0: array([-26,  37,  94, -52, -30,   1, 127, -32,  -3, 127,  50, -54, -32,
         6, -25, -19, -14,  40,  -4, -91,  51,  -2,  27,  18])
1: array([-26, -17, -45,   6,  22, -30,   4, -70, -27, -49, -14,  15,  16,
        26,  70, -19, -43,  -6,  37,  55, -39,   1, -22,  49])
2: array([  22,  -21, -117,   -4,   32,  -33, -111,   23,   -5,  -81,  -74,
         17,   27,    2,   12,  -14,   38,  -58,   38,   90,  -66,   -8,
        -17,  -11])
3: array([ 19, -37,  38,  -8,  -9,  -3,  24, -26,  -1,  15,   3,  -7, -19,
        21, -24, -29, -19,  25,  13, -24, -27,  41, -32,  -4])
4: array([ 80, -66, -41,  30, -22, -27, -19, -21,  29,   6,  45,  15,   6,
        23,   0, -21,   2,  26,   2, -47, -63, -13,  -9, -47])
5: array([ 20, -38, -34, -24,   7,  -1,  -7,  -9,  22,  89, -15,  61, -19,
       -24,  22,  23,  25, -23, -22, -14,  21, -75,  38, -31])
6: array([  6,  13,  36, -54, -45,  13,  69, -23, -20,  45,   2, -52, -21,
         3, -45, -24, -19,  10, -46, -79, -23,  23,  30,  -9])
7: array([  92,  -23, -101,   99,   38,   -5, -127,   59,   17, -127, -105,
         73,   29,  -21,   50,   51,   29,  -64,   40,  126,  -62,  -26,
        -44,   25])
8: array([-83,  65,  99, -94, -27,  52, 127,   4,   3, 127, -16, -76, -45,
       -11, -35,   4,  -4,  11, -13, -66, 127, -20,  38,  12])
9: array([ 22, -35,  13, -60,  -4,  43, -37,  14, -32,  44, -28,  -2,   6,
       -16, -12,  24,  24, -27,  -1,  21, -23,  17,  29,  11])
10: array([  60,  -49,  -83,   47,  -30,  -14, -116,   33,   27,  -57,  -30,
         83,   -5,  -17,   55,   39,    6,  -22,  -46,   41,  -81,  -36,
          9,  -21])
11: array([-12,  18,  18,  51, -20, -33,  31, -14,  36, -30,  45, -27,   6,
        10,  29,   1,  16,  35, -16,  36, -41,  59, -33,   2])
12: array([ 36, -29, -24, -12,  18,  -5,   2, -37, -41, -13, -15,  -5,   5,
         3, -20, -16,  -8, -17,  28, -34, -23,   8, -25,   1])
13: array([-17,  17, -20,   4,  14,   1,  12, -43, -20,  -3, -55, -13,  11,
        17,  12,  -4,   6, -16,  42,  51,   0,  23, -43,  23])
14: array([  3,  23,  36, -40, -36,  48, -13, -10, -44,  -5, -46, -44,  13,
       -22,   5,   5, -34, -19, -50,   8,   6,  39,  11,  50])
15: array([ 26,   2, -13, -13,   7,   4, -31,  79,  31,  -9, -14,  10,   0,
       -16, -25,   5,  35, -18, -17,  40,  -8,  -3,  16, -27])
16: array([ -17,   13,   88,  -45,  -60,    9,  127,    2,   37,  127,   64,
        -49,  -39,   -3,  -50,  -10,  -25,   69,  -45, -114,   49,    8,
         62,  -19])
17: array([-29,  14,  52, -28, -42, -23,  75, -58,   8,  64,  78, -45, -22,
        15,  17, -18, -18,  39, -43, -61,   6,  19,  22,  16])
18: array([ 20, -10,  33,  17,   5,   2, -38,  -2,   1,  -7,  -3,  18,  21,
       -10, -15,   3,   9,  19,  32,   8, -19,  36, -21,  13])
19: array([-40,  84,  53,  16,  75,  -6, -19,  35,   7, -43, -11,   1,  22,
       -18,  16,  42,  22, -27,  77,  77,  23,  55, -73,  43])
20: array([ -2,   3,  -6,  59,  30,   3, -22,  -1,  18, -35, -32,  24,  26,
        29,  21,  -1,  17,  37,  79,  76,   4,   3, -61,   9])
21: array([ 28, -15, -20, -14,  14,  23, -37,  26,  11,  56,  -4,  -7, -16,
       -15, -35,   0,  26, -27, -16,   0,  20, -52,  56, -28])
22: array([ 16,  -7,   3,   0, -48,  -2,  32,  20,  11,  -4,  37, -26,  -1,
       -12, -20, -16,   1,  40, -80, -54, -24,  21,  52, -27])
23: array([  2, -12,  -1,  10,  12, -18,  39, -43,  28,  23,   7,  74, -18,
        22,  13, -11, -11,  30,  13, -31,   7, -21, -29, -17])
24: array([ 45, -38, -48,  23, -22,  18, -74,  29,  32, -11,  -5,  69, -13,
       -19,  19,  36,  13, -29, -42,  44,  -8, -42,  10, -32])
25: array([-16,  39,  24, -26, -44,  23,  98,   2,  -7,  17,  10, -70,   3,
        -1, -20, -22, -12,  42, -18, -52,  18,  39,  24,  19])
26: array([-43,  31,  20, -27,  58,  16,  -4,  -9, -25, -30, -42, -54,  16,
        23, -11, -32, -24,  -5,  51,  -5,  -3,  25, -38,  38])
27: array([ 31, -15,  -8, -32,  11,   3, -24,  17, -12,  15,  28,  -2,   2,
       -20, -18,  19,  35, -18,  -4,   2,  -2, -16,  28, -14])
28: array([-34,  -1,  -1,   6,   6, -24,  35, -43, -15, -14, -21,  22, -13,
        25,  20, -14, -30,   2,   1,   8,  -5,  16, -32,  13])
29: array([ 13,  12,  -9,  12, -21,  -7, -13,  27,  10, -29,  24,  23,   5,
       -19,   8,  18,  14,   7, -46,  -4, -20,  13,  21, -16])
30: array([-14,   7,  22,  10,  14,   2,   8, -27, -10,   4, -37,  -1,   5,
        18,   0, -10, -10,   9,  39,  -8,  11,  16, -45,  16])
31: array([ 49, -19, -49,   5,  38, -50,  -6,   4,  23,  -4,  26,  37,   1,
       -33, -10,  40,  56,   7, -21,   1, -14, -24,  28, -39])
32: array([  0,  -4, -36,  21, -27, -28,  29, -49, -15,  -5,   6,   8, -17,
         9,  -1,  -7,  -5,  13, -12, -28,  -7,  11,  -7, -21])
33: array([ -2,   1, -57, -31, -26,  -1, -16,  18,  -5,  12,  -8,   6, -24,
       -23, -14,  22,  23, -48, -52,  -5,  19, -38,  54, -36])
34: array([  94,  -20,    1,   42,  -14,   -7, -106,   91,   52,  -81,    9,
         53,   27,  -35,   16,   39,   38,    7,   -3,   87,  -61,   27,
        -12,    8])
35: array([ 50, -33, -52,  26,  -9, -34,  14, -75, -36, -43, -17,  37,  -5,
        23,  30,  -4, -14, -10,   1,  14, -40,  30, -27,   2])
36: array([-49,   3,  52, -45,   7,  13,  63, -44, -14,  55,  30, -50, -23,
        10,  20,  -2, -15, -15,  19, -37,  49, -14,   6,  28])
37: array([ -9,  27,  36, -14, -12,   0,  28,  17,   2, -32,  -1, -41,   5,
        14,  -3, -11, -27,   7,   2, -33, -18,  44, -14,   5])
38: array([-37,  23,  12,  -1,   6,  21,  -4, -32, -21,   3, -37, -25,  14,
        27, -15, -16, -30, -10,  30, -10,   7,   6, -34,  19])
39: array([-15, -20,  19,  13,   6, -21,  24, -39,  12,  16,  17,   4, -11,
        11,   0, -23,  -1,  37,  13,  -7,   9,  26, -23,  17])
40: array([ 10,  -3,  -6, -37,  29, -11, -57,  55,   9,   9,   5,  25,  -1,
       -34, -20,  22,  43, -24,  12,  38, -12, -21,  19, -33])
41: array([  3, -22, -45,   8, -22,  -8,  -7, -15,  -8,  -9,   3,  -6,   4,
         8,   8,  -6,  -9,  -4, -43,  -7,  -9, -30,  41, -24])
42: array([-24,  36,  -1,   4,  38,   1,   3, -27, -17,  20, -22,  -6, -16,
         8, -26,  -5,  11,  -3,  45,  -9,  55,   2, -34,  -1])
43: array([-22,  -8,  -3,  30,  -7, -21, -18, -69,  13, -16,  -2,  39,   3,
        14,  56,   8,  -1,  16, -29,  47, -26,  23, -23,   6])
44: array([  8, -11,  32,  11, -20, -37,  32, -39,  42,   1,  39,  26,  -9,
        -2,  19,   4,  -5,  78, -40, -43, -22,  30, -24,   5])
45: array([ 21,  -4, -21,  20, -45,   8,   1,  14, -12, -44,  14,  -2,  13,
         5,   0, -22, -39,  22, -38, -17,  -8, -11,  32,   0])
46: array([ 47,  -4,   5, -10,   5, -15,  22, -33,  -6,  -3,  15,   2,   5,
        -3, -24,  -5,   0,  24, -13, -38,  -4,  18,  -6,  -1])
47: array([  74,  -41,  -49,   78,  -17,   -8, -127,   76,   49, -101,  -43,
         86,   42,  -18,   18,   41,   52,    7,  -30,   97,  -71,   10,
        -26,    1])
48: array([-57,  42,   6, -25,  64,  15, -35, -16, -37,  24, -71,  65, -14,
        -9,  24,  42,  20, -60, 123,  76,  71, -20, -56,  41])
49: array([ 56, -18, -70,  29, -21, -10, -72,  19,  -8, -51, -38,  26,  19,
        -9,  30,  15,  33, -44, -24,  40, -43,  -6,  25, -30])
50: array([-35,  19,  16, -32,  28,  -7,  16,   2, -34,  15,  -6, -55, -23,
         8, -31, -31,   6, -28,  45, -23,   4,  19, -27,  10])
51: array([ 28,  15,  24,   9, -23,  13,  -5,  15,  -8, -21,  24,  -3,  15,
       -23,  -4,   9, -19,  31, -52,  -2,  -2,  -4,  16,  -6])
52: array([ 40, -32, -30,  39,   0, -13, -71,  15,  13, -43,   1,  63,   5,
       -33,  21,  41,  29, -21, -17,  56, -19, -16,   3, -22])
53: array([ 39, -54, -73,  21,  -7, -28, -25,  -7,  38,   9,  23,  68, -14,
         2,  -8,  -4,  11,  -4, -36, -27,  -8, -54,  37, -40])
54: array([ 21,   8, -41,  58,  29,   3, -93,  44,  30, -55, -43,  42,  27,
        22,  21,  12,  48,  -7,  69,  92,  -8,   0, -56, -11])
55: array([ 15,  19, -14,  17,   9,  30,  -3, -14, -41, -36, -23,  29,  21,
        -4,  -7, -10,   2,  14,  22,  17,  19,  13,   2,  26])
56: array([ -7,  -7, -25,  -8,  16,  15,   2, -14, -22,   9, -21, -27, -12,
        11, -34, -14,   0,  -1,  15, -15,  19, -20,  -3, -17])
57: array([ 22,  17, -22,  23,  37, -20, -70,  41, -17, -64, -32,  39,  37,
         2,   0,  18,  29, -37,  44, 125, -16,  27, -36,  -7])
58: array([ 16, -59, -17,  30,   0,  28, -33, -13,   1,   2, -11,  37,   0,
        12,  -3,  -9,   4,  20, -32, -27, -11, -48,   0, -36])
59: array([-54,  13,  42, -49,  -1,  21,  81, -26, -20,  72,  17, -70, -12,
        19, -18, -38, -29,  -7,   0, -41,  40,  25,  21,  28])
60: array([ 19,   8, -59, -25, -15, -24,   1, -32, -43,  -8, -23, -10,  -8,
         7,  15, -14, -19, -27,   1, -20, -17,  -6,  13, -20])
61: array([ -12,  -29,   28,  -32,  -57,   11,   72,  -50,  -54,   15,   17,
        -44,  -24,   29,  -21,  -58,  -89,   40,  -39, -105,   -9,    7,
         21,   38])
62: array([  4,   7,   2, -47, -46,  44,   6,  30,   9, 102,  -6, -35, -23,
       -12, -44,  -9,  -8, -20, -35, -53,  39, -60,  82,  -4])
63: array([ 44, -11,  18, -28,  10,  12,  -2,  38,  15,  24,  17,  -6,   5,
       -21, -44,  13,  40,   7, -15,  22,  -8, -15,  33, -37])
64: array([ 23,  -9, -56,  29, -42,  37, -36,  32,  10,  36, -26,  -2, -11,
         1, -38, -21, -30, -12, -29, -33,  20, -66,  41,  19])
65: array([ 22, -21, -59,  50,  31,  -7, -74, -19,   4, -47, -26,  72,  20,
        13,  47,  14,   8,   0,  28,  36,   8, -25, -30,   7])
66: array([ -4,   0, -22,  24,  26, -17, -19, -21, -11, -10, -13,  30,   0,
        14,   2,  -4,  20,   5,  43,  12,  -3,   4, -41, -17])
67: array([ -7, -12, -15,  43,  67, -57,  58, -38,  43, -65,  59, -19,  54,
        21,  67,  27,  27,  11, -23,  97, -49,  31,  10,  -8])
68: array([  6,  42,  45, -27, -19,   9, -16,  38,  11, -17,   4,   2,  11,
       -59,  50,  60,  31,   4, -46,  53,   2,   7,  32,   5])
69: array([-36,  34,  26,  32,  19, -26, -32,  34,  50, -42,  19, -57,  56,
        37,   7, -18,  31,  14,  26,  48, -29,  70, -52,  11])
70: array([-77,  22,  14, -49,  48,  32, 109, -68, -38,  68,  16, -99, -18,
        40, -37, -57, -24, -11,  25, -81,  82, -26,  33,  20])
71: array([-14,  -2, -20,  31,  30,   2,  -6, -48, -27,  -9, -46,  27, -16,
        34,   0, -17, -26, -18,  51,   2,   6,  -4, -44,   4])
72: array([  83,  -57,  -89,   47,    9,  -38, -114,   58,   -2,  -55,  -21,
         66,  -16,    5,  -25,   -5,   12,  -37,  -15,   12,  -67,  -35,
        -13,  -30])
73: array([ 46, -14, -25,  14, -18, -21, -43,  10,  11, -21,  51,  54,   4,
       -41,  -1,  33,  35,  31, -51,  -2,  -6, -11,  44,  -8])
74: array([ 66, -46, -61,  78, -11, -28, -71,   5,   8, -70,  18,  45,  24,
         9,   1,  -2,  42,  -4, -23,  14, -51,   7, -12, -40])
75: array([-48,  13,  24, -21,  21,   2,  25, -35, -39, -19,   4,  11,  -6,
        10,  41,   2, -42, -16,  34,  43,  10,  -1, -11,  66])
76: array([ -34,  -12,  -39,  -49,  -18,   -7,   72,  -75,  -49,   74,  -18,
        -38,  -36,   28,  -34,  -31,  -50,  -22,   -4, -108,   19,   -9,
         15,  -13])
77: array([ -5,  -3,   3,  17,  -2,   4, -37,  39,   3, -33,  17,   6, -11,
         2,   8,  -3,  -6,   0,  -3,  19,   7,  -8,   1,  -9])
78: array([  8,   0, -47,  38,  23,   0, -62,  31, -10, -65, -16,  82,   9,
       -11,  19,  26,  15, -23,  24,  61,  26, -19, -25,   0])
79: array([-16,   6,  56, -18,   2,  -6,  66, -43, -22,  55,  32, -39, -15,
         5,  -2, -12,   2,   0,  -4,  -9,   9,  11,  11,  16])
80: array([ 45, -19, -35,  21, -12, -16, -51,  32,   2,  -4,   9,  50, -17,
       -20,  13,  40,  22, -39, -17,  33,  -4, -37,  19, -31])
81: array([ 21, -45, -36,  41, -24, -13, -31,  20,  35,  -1,  18,  87, -18,
         7, -11,  -2,   1,  28, -33, -26,   0, -57,  47, -20])
82: array([  3,  17, -21, -31,  24, -34, -54,  28,   3, -53, -42,  13,   9,
       -20,  41,  28,  46, -44,  24,  87, -44,  33, -42, -23])
83: array([-50,  34,  36,  26,  20, -17, -21,  19,  17, -23,  15, -36,  31,
        10,  25,  -1,  10, -12,  24,  51,  -1,  73, -36,  28])
84: array([ 28,  -8,  22,  -9,  -1,   4, -14,  -7, -52, -44,  15,  -8,   4,
       -18, -22,  -1, -14,   1, -16,  -7, -32,  30,   7,  24])
85: array([-88,  55,  59,  -6,  27, -13, 118,  24,  32,  21,  29, -98,   5,
         9,  15,  -4,   8, -16,  20,  12,  32,   1,   6,  34])
86: array([-14,   3,  -4,   4, -36,  44,  81, -51,  -5,  34,  -3,  28,   7,
         1,  -4,  13, -36,  33, -30, -76,  37, -40,  55,  11])
87: array([  9, -12,  -5,  -6,  29,  21, -28,  19,  16,  -3,  10,  24,  -6,
       -15,  -2,  39,   8,  16,  40,  24,  15, -22, -32, -11])
88: array([-45,  36,  21,   8,  35,  -8,  25,  14,  21,  -7,  29, -39,  26,
         3,  22,  -1,  22, -27,  33,  32,  -5,  39, -26,  28])
89: array([  2, -13,  13, -35,  19, -13,  64, -41, -12,  48,  18,  -6, -17,
        -9, -29, -13, -25,  41, -24, -99,  21,   3,   8,  -4])
90: array([-64,  97,  75,  21,  41,  18,  -9,  34,  29, -46, -13, -63,  75,
         2,  21,   9,  14, -27,  58,  68,  12,  64, -35,  58])
91: array([-45,  38,  61,  -7,   0,   1,  44,  21,  41,  25,  51, -73,  16,
        16,  -5, -21,  -1,  23,  21,  14,   0,  38, -23,  37])
92: array([ 26, -18,  14,  43,  21,  -4, -58,  18,  31, -18,  15,  70,  19,
       -17, -16,  10,  13,  43, -14,   8,  40, -33,  11,   4])
93: array([ 15, -14,  14, -14,  22, -13,  -9,  31,  21, -10,   1, -21,  20,
         9, -39, -10,  35,  22,  20,   2, -35,  34, -11, -34])
94: array([ 31,  30,  32, -17,  40,  36, -48,  90, -15, -25, -34, -55,  13,
       -32, -44,  21,  57, -31,  39,  64,  13,  26,  -4,  -4])
95: array([ 65,  -2,  31, -41, -66,  60, -17,  18,  10,  20,  21,  25,  49,
       -55,  22,  74,  21,   0, -51,  42, -32,  14,  57,  14])
96: array([ 25, -25, -19,  46,  -4, -20, -30, -18, -35, -65,  11,  63,  -5,
        -3,   6, -17, -22,  12, -10,  -8, -12,   2, -11,   5])
97: array([ 35,  18,  39,  20,  -4,  20, -33,  53,  15, -44,   2,  20,  38,
       -14,  21,  34,  24,   7,  14,  92, -23,  17, -22,   8])
98: array([ 69, -39, -44, -12, -21,   8, -75, -11,  -3,  53,  -9,  59, -11,
       -34,  14,  46,  32, -35, -48,  21,  -2, -56,  66, -22])
99: array([ -4,  25,  -3,  -2,  11,   8,  -8,  64,  -6,   4,   0, -24,   0,
       -15, -63, -17,  14,  -9,  -1, -32,  29,  -9,  38,  -7])
100: array([  93, -104, -127,  114,  -38,  -55, -127,  -31,    2, -100,  -55,
        121,  -13,   22,   19,  -26,  -35,  -26,  -62,   13, -111,  -61,
          3,  -12])
101: array([ -5, -16, -20,  52,  20,  -5, -16, -44,  -2, -22, -16,  43,  12,
        33,  -5, -36,  -3,  40,  22, -10,  12,  27, -40,  24])
102: array([-31, -13,  44, -46, -23,  12, 113, -41, -15, 107,   9, -50, -38,
        20, -24, -21, -33,  -3,   4, -72,  38,  -8,  13,   5])
103: array([-49,  21,  41, -15,  30, -14,   8, -25,  23,  56,   2,  26, -27,
       -11,  52,  44,  14,  -7,  63,  49,  47,  -7, -51,  23])
104: array([-36,  28,  -5,  22,   8, -12,   0, -27,  -2, -24, -29,  -9,  13,
        18,  13, -22,   4,   5,  28,  15,   4,  50, -46,  13])
105: array([ -18,   18,   75,  -40,  -55,   50,  116,   -1,  -18,   27,   19,
        -54,    1,   -6,  -39,  -14,  -53,   62,  -57, -106,   12,   -4,
         44,   29])
106: array([ 20,  -3, -36,  31,  31,   7, -72,  22,   2, -42, -34,   6,  18,
         6,  13,  12,  66, -13,  40,  74, -27,  28, -38, -19])
107: array([-33,  25,  39, -24, -13, -22,  74, -38,  -8,  27,  35, -27,  -9,
         5,  40,  11, -19,  -2,  -1,  -1,  -8,  20,  -4,  32])
108: array([ 42, -36,  -7,   9,  11, -53, -20, -49,  14, -19,  -6,  65,  -3,
         8,  32,  -1,  18,  18,   3,   6, -52,  28, -37, -16])
109: array([ 10,   0, -32,  38, -13,   1, -40,  62,  36, -47,  -8,  13,   4,
         4,  27,  15,  17,  -9,  -1,  26,   0, -17,  -1, -18])

array([-78,  50,  69, -22, -14,  14,  81, -15,  -5,  39,  27, -98,  13,
        31, -18, -47, -29,  16, -21, -52,  23,  36,  15,  38]) -> 59
array([ 22,  56,  50,  18,  -5,  17, -14,  75,  38, -19,  20,   9,  24,
       -32, -17,  34,  33,   5,   8,  57,  23,  21,  -2,   3]) -> 97
array([-19,   4,  -7, -74,  17,  31,  16,  50, -37,  63, -12, -58, -35,
        -7, -72, -18,  -6, -38,  -6, -73,  65, -56,  67, -12]) -> 62
array([-42,   2,  32, -64,  -5,  12,  80, -56,  -5, 127, -18, -58, -43,
         8,  -9,  10,   1, -23,  30, -34,  28, -16,  12, -15]) -> 102
array([ 10,  28,  22,  -5, -15,  24, -13,  31,   0,  11,  17,  10,   7,
       -36, -16,  32,  14,  11, -25, -13,  30, -15,  45,   6]) -> 51
array([ 17,  -8,  59,   3,   3, -36,  20, -29,  -2, -36,  40,  36,  -6,
       -24,  29,   9,   0,  50, -28,  -1,  -7,  29,  -6,  30]) -> 44
array([ 26, -31, -38,  22,   4, -31, -59,   0,  46, -27,   2,  42,   7,
        -5,  44,  10,  28,  12,  -3,  52, -41, -20,  12, -18]) -> 52
array([ -9, -14, -68,  19,  -6, -23, -33, -16,  -8, -23, -33,  41,  -8,
        13,  12,  -5, -22, -40, -33, -22,  -5, -44,  22, -25]) -> 41
array([ 29, -21, -38,  22,   4,  -1, -17, -45, -10, -18, -11,   9,  23,
        12,  14,  -5,  21,   8,   7,   1,  -1,   1, -18, -18]) -> 66
array([-12,  20,   3, -48,  -2,   6,  -7,  32, -26,  26,  -3, -50, -10,
       -21,  -7,  24,  -4, -23, -12,   2,  -2,  15,   9, -10]) -> 27
array([-29,  -7, -19,  -1,   7,  57, -24,   9, -15,  20, -36, -17,  -3,
        19, -41, -27, -29, -13,  27, -43,  55, -47, -10, -10]) -> 56
array([-43,  36,  -2, -16,   5,  23,   5, -50, -65, -21, -36,  16,   3,
        -6,  23,   8, -39, -33,   2,   1,  63,   1,   3,  45]) -> 75
array([-39,  38,  28,  19,   1, -21,  34, -11,  26, -20,  23, -21,   8,
        13,  58,   6,   9,  -2, -28,  46, -31,  52, -13,  18]) -> 11
array([ 37, -46, -49,  26, -15, -18, -68,  37,  14, -63,  16,  23,  27,
        -2,   2,  -3,  -2,   3, -59,  -3, -69,  -4,  22, -27]) -> 74
array([ 14,  21,  42,  18, -18, -28, -25,  78,  44, -53,  46,  25,   4,
       -35,  17,  27,  18,  37,  -6,  61, -22,  35,  -7,  10]) -> 97
array([-22,   7,  50,   9,  41, -24,  23,  47, -18, -20,  51, -75, -27,
        15, -53, -52, -23,  -3,  36,   2,   5,  35, -39,  14]) -> 50
array([-25, -12,  59,  20, -23,  12,  57, -53,   7,  56,  10, -33,  -1,
        39,  13, -24, -24,  19,   4, -32,  -6,   5, -20,  17]) -> 79
array([  8, -49, -82, -24, -23,  -8, -19, -18,   2,  16, -22,   6, -14,
         5,  17,   3,  -7, -23, -50, -17, -24, -77,  59, -35]) -> 41
array([-18,  34,  59,   4,  -8,   6,  34, -26,   9,  24,  19, -46,   7,
         9, -21, -13,   6,  30,   3, -40, -16,  68, -13,   9]) -> 37
array([ -2,  27,  32,   1,  23,  22, -21,  47, -11, -42, -17,   4,  36,
       -14, -26,  12,  11,   0,  46,  30,   2,  34, -15,  10]) -> 18
array([  15,  -27, -116,   35,   60,  -66,  -61,  -25,  -64,  -97,  -51,
          5,   -3,   49,   -3,  -75,  -14,  -52,   65,   23,  -51,   17,
        -56,  -35]) -> 2
array([ 44, -44, -88,  34,  66, -31, -63, -69, -64, -55, -66, 102,  12,
        14,  31, -22, -11, -36,  90,  32,   4, -20, -40,  -1]) -> 65
array([ 55, -57, -35,  44,  -6, -49, -31,  16,  15, -19,  49, 114, -29,
       -15,  -1,   1,  33,  57, -45,  14,  13, -59,  42, -14]) -> 81
array([ 34, -42, -68,   2,  25,  -2, -53, -19, -33, -12,   9,  76,   0,
        -4,   1,  -4,   6, -22,   8, -31,  17, -59,  39,   6]) -> 53
array([ 33,  -7, -19,  21,  18,   6, -80,  57, -12, -70, -37,  23,  21,
        -8,  14,  29,  11, -37,   5, 117, -34,  13, -20,  -6]) -> 57
array([ 50, -52, -76,  31, -26, -41, -20, -46,   8, -30,  22,  64,   2,
         2,  46,  -6, -30,  -3, -40, -15, -56, -30,  37, -29]) -> 53
array([  3,  11,  -3, -42,  13,  -3,  43, -15, -22,  39,  -3, -41,  -1,
        -9, -48,  -7,  24,   0,  32, -38,  12,  41, -10,  -5]) -> 50
array([ 82, -63, -63,  38,  -2, -29, -82,  -6,  30, -74,  -1,  46,  24,
       -19,  59,  42,  10,  -8, -33,  72, -89, -24,  12, -21]) -> 10
array([-111,   93,  127,  -70,   -1,   28,  127,   49,   23,   96,   51,
       -127,   -3,    4,  -33,  -18,   -1,  -32,  -19,  -68,   79,   16,
         58,   20]) -> 8
array([  77,  -73, -126,   52,  -26,  -54, -111,  -29,    1,  -77,  -26,
         82,   -7,   -3,   56,   14,   -8,  -33,  -43,   38,  -78,  -38,
         17,  -15]) -> 10
array([-25,  -7,  52, -57, -23,  20,  68, -40, -32,  63,  31, -72, -31,
        25, -23, -52, -35,   6,  -6, -73,  22,  10,  37,  30]) -> 59
array([ -9,  16,   8,  31,  32,   2, -29,  50,   1, -57,  -7, -21,   6,
         2,  -7, -15,   7,  10,  23,  48,  -9,  23, -38,   9]) -> 77
array([  8, -29,  -7,  10,  32,  13, -44,  -1,  23,   2,   5,  68,  -4,
       -15,  34,  33,  22,  11,  29,  41,  11, -53, -11,  -9]) -> 87
array([-88,  51,  26,  40,  59, -25,  34,   8,  27,  -4,   2, -32,   9,
        30,  26, -12,  -6, -10,  40,  40,  42,  24, -46,  19]) -> 88
array([ 23, -29, -28,  -8, -15,   2,  27, -59, -34,  15, -16,  26, -14,
         8,  13,  -3, -22,   8,  -5, -51,   9,   7,  -4,   4]) -> 32
array([  43,  -75, -111,   37,   -8,    6, -127,   -2,    6,  -52,  -52,
         99,  -15,    1,   29,   14,   -5,  -34,   -1,   93,  -47,  -67,
          2,    2]) -> 10
array([-11,   7,  22, -56, -16,  32,  39,  18, -11,  73,   0, -21, -32,
       -33, -17,  40,   4, -18, -22, -16,  56, -39,  43, -17]) -> 62
array([-102,  101,   97,   32,    8,   18,   59,   67,   44,  -57,   45,
       -104,   33,   17,   39,   -6,  -13,   -7,   28,   59,    4,   58,
        -42,   60]) -> 90
array([  5,  -6,   9, -34, -27,  -6,  61, -14,  30,  66,   6,  -1, -13,
        -4,  -3,  20,  14,  24, -29, -59,  -9,  -2,  25, -38]) -> 89
array([-50,  26,  44, -13, -28,   8,  44, -41, -20,  62,  -5, -42, -15,
        33, -18, -37, -49,  24,  11, -82,  54,  16,   4,  34]) -> 59
array([-18,  -2, -13,   9,  76, -12, -11, -40, -23, -10, -13,  -2,   3,
        34,  10, -31, -19, -16,  65,   6,  10,   3, -42,  35]) -> 71
array([ 22,  -2, -20,  25, -39,  36,  34,   0, -30, -39,   7,   5,   8,
         6,  12, -19, -57,  20, -15, -22,  10, -21,  15,  24]) -> 45
array([-23,   9,  -4, -22,   3,  20,  33, -37,  -3,  41, -23,  11,  -6,
        -3,  -7,   5,   6,   0,  14, -18,  -1,  18, -20,   6]) -> 30
array([ 13,   5,  41,  19, -39, -14,  36, -14,  29,  -4,  26,   4,  -1,
        -9,  17,  13,  -5,  68, -41, -13, -21,  41, -16,   9]) -> 44
array([-58,  57,  87,  59,  -2,  12,  61,  16,  43,   6,  24, -41,  -4,
         7,  -7,  -5,  19,  50,  20,  21,  66,  60, -42,  26]) -> 91
array([-47,  50,  67, -47, -11,  11,  71, -13,  24,  73, -10,  -8, -38,
        -5,   5,  16,   5,  15,  12, -24,  53,  -9,   2,   6]) -> 36
array([ 26, -32, -73,  67, -36, -24,  -4, -51,  41,  11,  10,  41,   2,
        21,  37,  -3,  12,  21, -29, -16,  -9, -33,   2, -45]) -> 53
array([ 14, -36, -24,   0,  14, -10,  27, -85, -53,   1,   7,  23,   3,
        29, -24, -38, -54,  14,  21, -71, -10,  -5,   4,  28]) -> 12
array([ 21, -29, -88,   4,  18, -13, -57,  -6, -22, -30, -39,  56,  26,
        15,  28, -14,  -6, -30,  14,  46,  -8, -29,  -6,  -5]) -> 65
array([  7,  21, 119, -10, -34,  19,  29,  18,  33,  35,  39, -14,  -5,
       -21,  11,  15,   7,  57, -17,   4,  14,  44,   2,  31]) -> 91
array([ 36, -46, -79, -45,  -8, -16, -23,  -9, -11,  75,  -6,  40, -38,
        -8, -10,   0,   6, -43, -46, -29,   4, -81,  71, -43]) -> 5
array([ 11, -23,  -6, -23,   0,  14, -10,  37,  -4,  33,  26,  31, -17,
       -29,  -5,  33,  15, -20,  -6,  20,  37, -43,  14, -11]) -> 27
array([ 24, -18, -67,  20,   0, -18,  -4, -43, -39, -45, -19,  34,  13,
        28,  -5, -44,  -5,   0,  18,  -2, -31,  26, -13, -12]) -> 35
array([ 66, -41,  18,  19, -16,  10, -39,  25,  40,  26,  51,  43,   5,
       -36, -15,  31,  33,  18, -45,  -8,   6, -30,  23, -10]) -> 73
array([-127,   94,  127,  -16,   54,   31,   95,   87,   67,   44,   47,
       -127,   44,   26,  -43,  -31,   36,  -16,   56,   37,  106,   24,
          3,    6]) -> 85
array([ 23,  18,   6, -28,  10, -19,  37,  -9, -19, -27,   1,  26,  27,
        -6,  -9,   8,  11,  19,  33, -11, -23,  44, -11,  10]) -> 46
array([ 35,  -9, -11, -30,  -3, -40,   7, -26, -25,  25,  -8,  13, -19,
        -5, -23, -11, -20,   4, -22, -54, -22,   6,  -7, -30]) -> 46
array([-20,   3,  18,   6,   2,  32, -20,  55, -19,   7,  10, -24, -13,
        -6, -48, -11, -23,   2,  25, -33,  29, -11,  -4,  -1]) -> 99
